[ 1.766,  8.820, -0.896, -2.873] -> K769
[ 4.006,  0.588, -0.025, -1.520] -> K803
[-0.968, -4.462, -4.927,  5.793] -> K149
[ 1.766,  8.819, -0.896, -2.873] -> K345
tail: [ 4.006,  0.588, -0.025]
[-1.520]
tail: [ 0.588, -0.025]
[-1.520]
tail: [-0.968, -4.462, -4.927]
[5.793]
Table of tags by key:
[5.793] -> K191
[-0.969] -> K108
[-0.968] -> K787
[5.794] -> K104
[-2.873] -> K432
[-4.462] -> K872
key K149 4: 
K191
find: [ 4.006,  0.588, -0.025, -1.520]
K803

[ 6.569, -6.684, -7.689,  5.043,  3.194,  1.739, -3.022] : K363
[-0.059,  7.384,  5.025, -5.952, -1.615,  2.611,  7.981] : K110
[ 6.568, -6.684, -7.689,  0.315, -4.439, -9.167, -7.212] : K685
[-9.096,  4.029,  4.401, -1.451, -0.356,  8.015,  5.300] : K560
[ 4.114, -2.374, -2.619, -3.878,  1.540, -3.570, -8.741] : K504
tags:
[7.981] -> K918
[-5.952] -> K559
[-5.951] -> K45
[-8.741] -> K595
[7.980] -> K800
key K110 7: 
K918
find: [ 6.568, -6.684, -7.689,  0.315, -4.439, -9.167, -7.212]
K685
tail: [-1.451, -0.356]
[8.015, 5.300]
find: [ 6.569, -6.684, -7.689,  5.043,  3.194,  1.739, -3.022]
K363
tail: [-6.684, -7.689,  5.043]
[ 3.194,  1.739, -3.022]
tail: [ 6.568, -6.684, -7.689]
[ 0.315, -4.439, -9.167, -7.212]

[-2.792,  1.856,  0.357,  0.273] : K874
[-3.916, -4.466,  0.647, -0.070] : K913
[-0.138, -5.112, -5.677,  2.554] : K132
[-2.822, -1.208,  8.373,  6.462] : K674
[ 0.809,  5.030, -3.847, -2.838] : K305
[-4.159,  0.183, -5.676,  2.554] : K836
tags:
[-5.676] -> K109
[0.809] -> K361
[-4.159] -> K609
[0.808] -> K102
[-2.792] -> K278
[-2.822] -> K165
[-4.160] -> K245
[-4.158] -> K647
key K836 1: 
K609
tail: [ 0.183, -5.676]
[2.554]
tail: [-3.916, -4.466]
[ 0.647, -0.070]
find: [-3.916, -4.466,  0.647, -0.070]
K913
find: [-2.822, -1.208,  8.373,  6.462]
K674

[-2.867,  2.670,  1.087,  1.609, -0.307, -2.088, -1.986, -5.165, -2.565,
 -6.122,  2.214, -5.002, -7.716] = K992
[-1.998,  4.975,  0.733, -0.054,  1.005, -0.633,  2.301,  3.279, -3.982,
 -1.593, -4.802,  4.881,  3.061] = K615
[ 1.662, -2.486,  2.284,  8.608,  0.223,  2.497, -3.920, -2.548, -2.566,
 -6.122,  5.184, -0.331,  1.203] = K227
tail: [-2.565, -6.122]
[ 2.214, -5.002, -7.716]
tail: [ 3.279, -3.982]
[-1.593, -4.802,  4.881,  3.061]

